In the rows, zero is written as 100.
Each path below is one point turned by a fixed rotation once a step. After each direction that follows a path, write how fast that rotation turns it, in degrees a step (0 if it stays still).
Each turn is a multiple of 5 degrees from 10 to 175, or 0.
Each row of a path follows its step; steps can be skipped.
Path 1:
step 0: [114, 120,  86, 119,  78, 123,  79,  82,  86,  93,  99,  98,  85, 121, 108,
 107,  44, 127,  72,  94, 116,  79, 110,  93, 108, 106, 105, 116, 104,  70,
 116,  93, 110, 111, 120,  60, 100,  72,  82, 117, 100, 148,  87]
step 1: [ 73,  99,  66, 111,  88, 106, 133,  99,  81,  52,  96, 116,  91,  93, 124,
  95, 125, 122, 119,  99,  69,  94,  95,  91, 124, 103, 117, 136, 101, 103,
 156, 138, 101,  94, 106, 100, 112, 122, 104, 121, 102, 111, 104]
step 2: [106,  87, 115, 129, 116,  64, 121, 105, 131,  83, 107,  61,  71, 102, 122,
 122, 106,  88,  85,  94,  84,  59, 110, 107,  66,  77, 122,  99,  90,  81,
 138,  83, 103,  89, 121,  84, 106,  81,  74,  83,  78, 103,  94]
step 3: [ 92, 111, 110,  83,  58,  78,  88, 102,  89, 115, 125,  92, 108, 101,  98,
 108,  97, 127, 101, 125, 120,  73,  52, 115,  85, 111, 126, 119,  79, 108,
 143, 104,  95, 110,  76,  88,  79, 123,  80,  93, 131, 117, 128]
step 4: [ 77,  87, 105, 100,  93, 103, 112, 119,  66, 104,  52,  91, 114, 106,  93,
 113, 111,  92, 111, 108,  99,  58,  82, 106, 116,  55, 122,  85,  97, 101,
 110, 102, 101,  89,  92, 121, 150,  75, 103,  85, 113, 144,  81]
step 5: [ 95, 106, 138, 106,  76,  86, 100,  92,  72, 117,  94,  96,  67,  72, 126,
 116,  82,  81, 114, 117,  92,  87, 122,  86,  83, 131, 145, 108,  83, 100,
  86, 129, 148,  86,  78,  85, 101,  89, 116,  93,  81, 107, 112]
step 6: [ 77, 104, 129,  88,  84,  68,  93, 103,  81,  62,  77, 125, 116,  98, 104,
  90,  69, 137,  95,  70, 116,  91,  99, 125,  80, 111,  71, 123, 117, 127,
 119,  84, 111, 108, 106,  79, 119,  78, 113,  76,  85, 128, 102]
step 7: [105, 107, 107,  97,  44, 117, 145,  57,  72,  94,  74, 113,  79, 104, 129,
  92,  88,  92, 103, 117,  70,  98, 111, 125, 123,  88, 116,  84, 107, 109,
 107,  86,  95, 104, 140, 104,  82, 118,  78,  85,  87, 115, 101]
step 8: [ 95, 101, 108, 103, 138,  92, 105,  83, 103,  54,  86,  91, 103, 106,  87,
 100,  50, 125, 132,  93,  65,  61,  96,  80,  91, 114, 147,  99, 104, 107,
 110, 107, 105, 112, 114,  82,  79,  75,  80, 100, 123,  87,  96]
step 9: [ 81,  92,  68, 105,  74, 103,  82,  72, 110, 107,  89,  74,  87, 108, 134,
 114,  81, 140,  98, 129,  86,  84,  88,  92,  72, 103,  81, 120,  80, 117,
 134,  75, 123, 116, 105, 110, 118, 119,  91, 126,  88, 119,  65]
Speeds:
[ 97,  96, 102,  97, 114,  91,  99, 100, 100, 103, 102,  82,  98, 100, 104,
 100,  96, 103, 107, 101,  97,  99, 108, 105,  93, 101, 102, 109, 104,  96,
  98, 112, 113, 100, 107, 107, 103, 104, 107,  96,  96,  87,  98] : 110
[103,  93, 103,  97,  92,  89, 107,  98, 103,  97, 105,  99,  93, 107, 101,
 105, 104, 101,  93,  90, 103, 107,  95, 110,  99, 100,  92,  99,  99, 109,
 105,  97,  95,  99,  96,  97,  99,  99,  96,  85,  87,  87, 110] : 90
[100, 108, 112, 104, 104, 108, 105, 103,  97, 106,  93,  87,  96, 105, 107,
 114,  98,  99,  97, 104,  97, 103, 104, 100,  96,  88,  85, 100,  97, 101,
  97,  93,  94, 103, 104,  99, 106,  99,  95, 111,  94, 104, 103] : 155
[103,  87, 101,  94,  96, 107,  94, 105,  90, 106,  92,  97,  99, 108, 105,
  91, 105,  99, 101,  93, 111, 106, 107, 106, 105,  94, 101, 103,  98, 109,
 114, 107,  95, 101, 109,  99,  97, 104, 101, 106, 107, 100,  94] : 120
[101,  98, 109, 112, 102, 105, 102, 105,  97, 108, 106,  98, 101, 110,  88,
 106,  94, 100, 103, 106, 102,  95, 106,  96, 102, 111, 102, 100, 109, 103,
 106,  99,  99, 103,  96,  80,  92, 103, 107,  97, 100,  95,  99] : 135
[107,  94,  93, 113, 101,  99, 101, 110, 107,  98, 111,  92, 103, 113, 108,
  95, 110, 105,  95, 108,  99,  99,  91,  98,  97, 103, 103, 102,  96,  96,
 100, 113,  94, 100, 102,  99, 106,  97,  97, 102, 100, 109, 105] : 40
[103, 101,  99,  98, 115, 101,  92, 105,  92, 102, 111, 102,  83, 101, 101,
  95,  95, 100,  97,  93, 100,  99,  98,  99,  93, 104, 101,  98,  95, 106,
 104,  89, 106, 113,  98, 106,  93,  97, 103, 101, 102, 110, 110] : 125
Path 2:
step 0: [ 74,  87, 100,  97,  96, 114,  80, 125, 138, 122, 100, 137, 103,  79, 113,
  90, 114,  88, 128,  85, 100,  49, 119, 112, 101, 132, 103, 105,  60, 116,
  73, 118,  89, 116, 128,  86,  87,  92,  85, 122,  75, 115, 124]
step 1: [101, 136, 136,  90, 100,  93,  94,  81, 123,  78,  95, 111, 116,  73,  75,
  80, 121, 120, 134,  85,  94,  74,  91, 112, 102, 133,  95, 114, 110, 138,
  73,  80,  94,  71,  87, 124, 108,  57, 127,  98, 105,  74,  94]
step 2: [ 82, 124, 100, 135, 113,  66, 121, 112, 123,  94,  94,  95, 100,  79,  83,
  85, 140, 118, 102, 104, 108,  82, 133,  60,  82, 107, 111, 106, 103, 107,
 101,  96, 101, 126, 106,  95,  82,  78,  88, 171,  86, 114,  91]
step 3: [100, 115, 111, 100,  95, 113,  83, 122,  91, 113,  98,  88,  98,  66, 114,
 108, 147, 119, 147,  90, 109,  84,  80, 105,  85, 103, 107,  40, 115, 117,
 105,  89, 121,  83, 118,  92,  77, 105, 124, 121, 130,  77,  70]
step 4: [ 26,  85, 102,  95,  84,  87, 101,  91, 115,  71,  62, 111,  79,  63, 109,
  77,  94, 110, 138, 104, 102, 108,  89,  84, 102,  91,  95,  85, 124,  88,
 116,  98,  75, 104, 129,  84,  78,  74, 101, 114,  87, 116, 109]
step 5: [111, 107,  95, 126,  95, 126,  86,  77, 144,  80, 107,  73, 121, 112,  89,
  85, 114, 125, 107,  90,  89,  86,  68, 114, 117, 143, 122,  63, 110,  97,
  81,  94,  81,  95, 142,  64,  78, 100, 120, 100,  77, 107,  86]
step 6: [ 94, 118, 113,  95, 108,  81, 142,  83, 115,  62, 125, 130,  58,  58, 131,
 112, 101, 121, 119, 118,  84,  91, 117, 106, 122, 131, 111, 110,  83, 121,
  97, 119,  88,  88, 125,  87,  70, 108,  99, 107,  97, 120,  80]
step 7: [145,  87, 161, 118,  86,  87,  78, 105, 121,  95,  78, 101,  94,  76, 102,
  72, 113,  96,  96, 107,  70,  83, 110, 122, 120, 108, 105,  69, 123, 133,
 108,  71,  82, 125, 115, 112,  70, 100,  90, 117,  94,  89,  98]
step 8: [113, 101,  73, 105,  88,  93, 101, 130,  90,  64,  99, 155,  92,  57,  82,
 105, 103,  90, 114, 121,  87,  55,  83,  64, 107, 133, 103,  95, 104,  91,
 108,  79, 103, 109, 143,  97, 113,  85, 103, 126, 107,  92,  91]
step 9: [ 86, 113, 107, 130,  83,  95,  86, 108, 137, 100, 117, 109,  67,  72,  89,
  81,  78, 125, 111,  87, 112,  98, 101, 121,  96,  94, 102,  40, 103, 123,
  80,  99,  72, 134, 106, 105, 139,  85, 120, 121, 104,  72,  88]
Speeds:
[103,  96, 104, 106, 106, 101,  96,  97, 101, 109,  88,  85,  97,  96,  91,
 105,  91, 100,  97,  87,  98, 101,  95, 112,  95, 112, 103,  93, 104, 108,
  95, 100, 105, 104, 102, 106, 106, 107,  98, 102, 104, 106,  99] : 170
[101,  90,  99,  87, 107, 108,  94, 106,  97, 100,  95, 109, 102, 101, 103,
  97,  96,  93, 113,  93, 100,  98,  86,  97, 100,  94,  89,  95, 102, 101,
  99,  90, 104, 107, 108, 100, 101,  94,  89,  98,  94, 102, 104] : 90
[ 94, 113, 101, 105, 109, 101,  93, 101,  93, 104,  97,  92,  97,  95,  95,
  93, 110,  99, 104, 100, 119,  95, 105,  94, 102,  88, 103, 101, 102, 102,
  98,  98, 103,  96, 105, 100, 115,  94,  97,  96, 102, 103, 101] : 45
[116, 108, 108,  96, 115,  90, 114,  90, 101, 105, 107,  97,  95, 106, 102,
 104, 105,  99, 103,  89,  99, 100,  99,  94, 101,  98,  96, 105, 104, 104,
  97, 100,  96, 104,  97,  97,  94,  93,  99, 101,  94, 105,  93] : 80
Path 3:
step 0: [ 92, 112,  81,  99,  85,  88, 106, 127,  91,  79, 113,  88, 101,  77,  66,
 115,  76, 131,  98,  96, 110, 100, 105,  69, 109,  86,  87, 126, 121,  95,
 152,  59,  55, 109, 105, 105,  81, 101, 114,  73,  92, 121,  96]
step 1: [ 68,  88,  62, 110,  98,  75,  99, 113, 104, 105,  92, 110, 103,  98,  61,
 113,  81, 118, 104, 121, 128, 116,  83,  72, 134,  75,  81, 110, 125,  86,
 147,  91, 101, 122, 117,  84,  88, 109, 120, 109, 135, 110, 112]
step 2: [ 66,  95,  75, 119, 126,  92,  83,  95, 110, 109,  96, 114, 126, 122,  79,
 106,  93, 122,  81,  95, 123, 102, 130,  78, 116,  60,  89, 101, 101,  90,
 108, 122,  94, 132,  97,  91,  98, 126, 157, 129,  95, 124, 121]
step 3: [106,  83,  83, 112, 108,  84, 124, 117,  99,  85,  97,  81, 105, 116,  78,
 122,  84, 142,  81,  52, 106,  90, 131, 103, 102,  74, 110,  93, 122,  97,
  99, 128, 102,  83,  94,  73, 112, 137, 151, 119,  90, 112, 100]
step 4: [111,  73,  53, 112, 107,  95,  92, 111,  94,  84,  89,  66, 107,  94,  98,
 114, 124, 135,  99,  65,  84,  85, 102, 102, 127,  63, 125,  92, 135, 101,
 102, 105, 132,  88, 117,  79,  83, 110, 112,  94,  89, 117,  62]
step 5: [ 82, 119,  51, 107,  99, 104,  89, 126, 110,  86, 103,  87, 103,  99,  97,
  98, 121, 134, 123, 103,  78,  92, 102, 114, 110,  57, 106,  82,  74, 128,
  97,  55, 123, 101, 111,  85,  83, 112, 126,  87,  84, 138,  75]
step 6: [ 80,  92,  89, 114, 104,  90, 109, 136, 114,  74, 116,  95,  96, 118,  93,
 104, 138, 121, 134,  92, 114, 106,  94, 100, 109,  80,  88,  73,  75, 159,
 129,  67,  83,  77, 108,  79, 106, 102, 121, 112, 117, 118, 109]
step 7: [ 77,  82, 112,  96, 100, 107,  84, 117, 112,  80,  99,  83,  78, 116, 103,
 118, 131, 110,  81,  66, 111, 104,  91,  84, 147,  82, 114,  84,  79, 121,
 137,  90,  83,  95, 118, 124, 108,  81, 123, 125, 123, 139, 120]
step 8: [ 82, 104,  91,  93, 105,  92, 120, 141, 113, 115,  87,  96,  68, 111, 106,
 110,  87, 105,  71,  69, 103, 113,  96,  86, 136,  63, 150,  78,  80, 101,
  92, 103,  86, 123,  85, 100, 127,  80, 113,  96, 126, 139, 106]
step 9: [102, 115,  85, 119, 135,  75, 117, 138, 124, 120,  92, 112,  92, 102, 121,
 105, 124,  97,  83,  60, 114, 130, 114,  90, 102,  77, 121,  81, 118,  95,
 109, 104,  67, 114,  94,  69, 105,  82,  92,  91,  92, 139,  65]
Speeds:
[102,  94,  94, 100,  92,  99,  94, 101, 103,  93, 101,  95,  91,  97,  99,
 103, 112, 100,  88,  99, 105, 108,  99, 103, 104, 106,  93,  97, 102,  88,
 107, 105, 115, 100, 111, 103,  93, 100,  90, 106, 109,  98,  99] : 120
[ 98, 102, 112, 101,  99, 113,  94, 102, 103,  96, 100, 112,  95, 112, 101,
 100, 103, 102, 113, 101, 106,  97, 110, 103,  98,  99,  88,  87, 100,  98,
 101, 109,  95,  99, 107,  92,  99, 104, 103, 108,  97,  98, 106] : 90
[ 88, 107, 105, 115,  98,  86,  89,  97, 103, 107, 102,  97, 107, 111,  97,
 107, 102,  94,  97,  98,  94, 100,  94, 107,  89,  96,  89,  97, 102, 103,
  98,  94, 101,  97,  96, 101,  95,  98, 101, 102, 110,  97, 100] : 85
[106, 100, 101,  99,  98,  98, 105, 101, 105, 102,  88, 105, 113,  89,  92,
  98, 108, 109, 101, 100,  87, 104, 102, 105,  97,  98,  95,  88, 104,  93,
  97, 108, 104,  99,  90, 104, 106,  94, 102, 109,  94, 100,  94] : 55
[105,  98,  90, 103, 103,  96,  94,  92,  95,  91,  90,  96,  97, 104, 108,
 102, 102, 104, 105,  98, 101,  96, 100, 104, 100, 105,  95, 112,  95,  96,
  90,  97, 107, 102,  97,  88, 101, 100, 117, 108,  98,  90,  93] : 40
